a =
[[138 118 134 111 143]
 [113 135 138 120 130]
 [139 113 127 125 122]
 [152 106 118 133 133]
 [115 135 125 117 137]
 [131 114 122 145 120]
 [135 122 128 116 141]
 [130 122 138 120 118]
 [143 109 129 129 127]
 [138 112 111 154 115]
 [111 135 129 119 123]
 [124 126 121 137 111]
 [141 117 131 116 142]
 [125 127 125 130 118]]
Read off the largest entry in the last column.
143
The 3rd entry on the diagonal from the top-right corner -> 127
The bottom entry of the column that holds the largest entry: 130
The entry directly below the largest entry -> 119
Read off the last entry, reading row by row.
118
Read off the entry directly above 152.
139
Read off the entry just left of the smallest entry.
152
Read off the 2nd entry on the diagonal from the top-right corner.
120
The fifth entry from the end, reading row by row: 125
The first entry on the main diagonal: 138
The 3rd entry from the end, reading row by row: 125
Read off the entry just right of 124.
126
The entry directly above the smallest entry is 113
Read off the entry directly above 123.
115
Read off the top entry of the column that holds the largest entry.
111
Read off the second entry in reading order.
118
The entry just right of 112 -> 111
Read off the 3rd largest entry.
145
Read off the entry just right of the smallest entry.
118
Read off the bottom entry of the column that holds the smallest entry.
127
Read off the first entry in the row that holds the largest entry.
138
The entry directly below 124 -> 141
The largest entry: 154
The smallest entry in the last column is 111

arr =
array([[115, 127, 134, 126, 124, 115, 127, 135, 124, 107, 131],
       [121, 121, 129, 128, 119, 129, 121, 153, 141, 126, 140]])
What is the minimum?
A: 107
What is the 2nd largest entry?
A: 141
The fifth-last entry, reading row by row is 121
What is the last entry, reading row by row?
A: 140
What is the top-right entry?
A: 131
The largest entry in the last row is 153
The entry directly below the smallest entry is 126
The first entry in reading order is 115

112	123	99	117	107	127	120	105	129	123	143	119	107
The entry just right of 119 -> 107
The entry just right of the smallest entry is 117
The entry just left of the smallest entry: 123

x =
[[117 145 113 115 137 114 114 121  99 155]
 [139 130 117 116 124 118 111 106 103 140]
 [113 139 139 121 126 133 110 106 127 122]
 [123 116 136 125 124 120 143 143 150 129]
 [138 126 140 126 130 107 147 147 155 144]
 [119 127 127 117 141 137 140 138 129 123]
 [129 134 114 114 134 123 109 117 110 127]
 [122 110 121 124 119 127 131 110 124 135]
 [124 117 120 133 151 134 135 149 125 134]
 [125 126 128 131 132 121 120 129 122 137]
 [127 143 136 131 134 134 116 129 140 134]]
The 4th entry, reading row by row -> 115
Read off the entry in the top-left corner.
A: 117
The 2nd entry, reading row by row: 145
The entry in the bottom-right corner -> 134
Read off the second smallest entry.
A: 103
Read off the entry in the top-right corner.
A: 155
The third entry on the main diagonal: 139
The entry directly below 151: 132
Read off the smallest entry in the first row.
A: 99
Read off the 4th entry from the end, reading row by row.
A: 116
The smallest entry in the first column is 113
The largest entry in the last row: 143
Read off the 2nd entry on the main diagonal.
A: 130
The entry just left of the smallest entry is 121
The fifth-last entry, reading row by row is 134

Read these off the row that follows.
1) What is the second entry from the left?
2) What is the fifth-last entry?
3) What is the entry just right of 132?
4) What is the 3rd entry from the left?
[134 114 136 130 130 135 127 134 141 132 128 104 129]
1) 114
2) 141
3) 128
4) 136

Questions about the grid below. Indices start at 1.
1) The entry in row 3 and column 1?
2) The top-right entry?
3) The top entry of the column that holds the largest entry?
4) The bottom-left entry?
5) The entry just right of the largest entry?
6) The entry at row 1, column 2?
7) The entry in the top-left corner?
8) The entry at row 1, column 3?
[[113 139 119 127 125 119 128 116 135 110 139 123 122 142]
 [125 125 118 140 135 135 149 138 124 123 117 147 123 142]
 [111 132 140 128 133 113 121 147 140 136 138 130 120 123]
 [135 140 126 132 135 137 120 127 129 129 115 136 118 113]
 [114 119 118 127 124 113 122 117 133 149 128 130 135 116]
 [141 134 138 142 146 123 145 116 126 131 128 125 133 140]
 [116 129 146 134 121 122 129 140 138 115 134 139 143 117]
 [125 125 118 141 135 135 149 138 124 123 116 147 123 142]
 [122 119 122 127 133 129 144 129 122 111 128 149 118 134]
 [111 128 128 127 134 113 120 143 144 145 137 130 119 126]
 [132 136 129 146 143 129 150 128 124 130 118 129 131 144]
 [116 140 118 135 120 125 125 118 145 110 135 129 142 138]
 [121 130 125 136 120 114 122 117 122 136 115 123 132 113]]
1) 111
2) 142
3) 128
4) 121
5) 128
6) 139
7) 113
8) 119

data = [104, 145, 126, 122, 149, 142, 140, 104, 117, 112, 148, 118, 127, 131, 150]
The third largest entry is 148
The 1st entry: 104
The 1st entry from the right -> 150
The second entry from the right -> 131

Read these off the table that follows. Counting starts at 1.
1) Which number is the entry in row 3 and column 3?
2) Which number is the entry at row 3, column 2?
3) Which number is the entry in row 3 and column 1?
4) Which number is the entry at row 1, column 1?
5) Which number is the entry at row 1, column 2?
6) Which number is the entry just right of the smallest entry?
7) Which number is the top-right entry?
8) Which number is the maximum?
[[122 118 146 116 116 128 146 127 132 124]
 [133 112 119 138 131 113 151 142 122 125]
 [136 140 133 122 136 122 125 126 121 138]
 [116 120 131 121 113 133 116 130 124 135]
 [136 133 117 133 139 118 130 131 118 131]
 [128 118 115 137 127 119 126 138 118 134]
 [137 138 137 119 135 120 132 127 121 135]
 [121 143 126 122 128 139 119 115 135 116]
 [116 121 141 117 114 136 134 121 133 125]
 [114 119 137 118 110 136 121 123 129 133]
 [119 135 125 125 124 138 116 121 133 122]
 [124 130 115 134 128 128 112 131 125 132]
 [133 126 117 135 135 118 136 133 121 128]
 [123 117 133 126 120 124 145 131 132 122]]
1) 133
2) 140
3) 136
4) 122
5) 118
6) 136
7) 124
8) 151
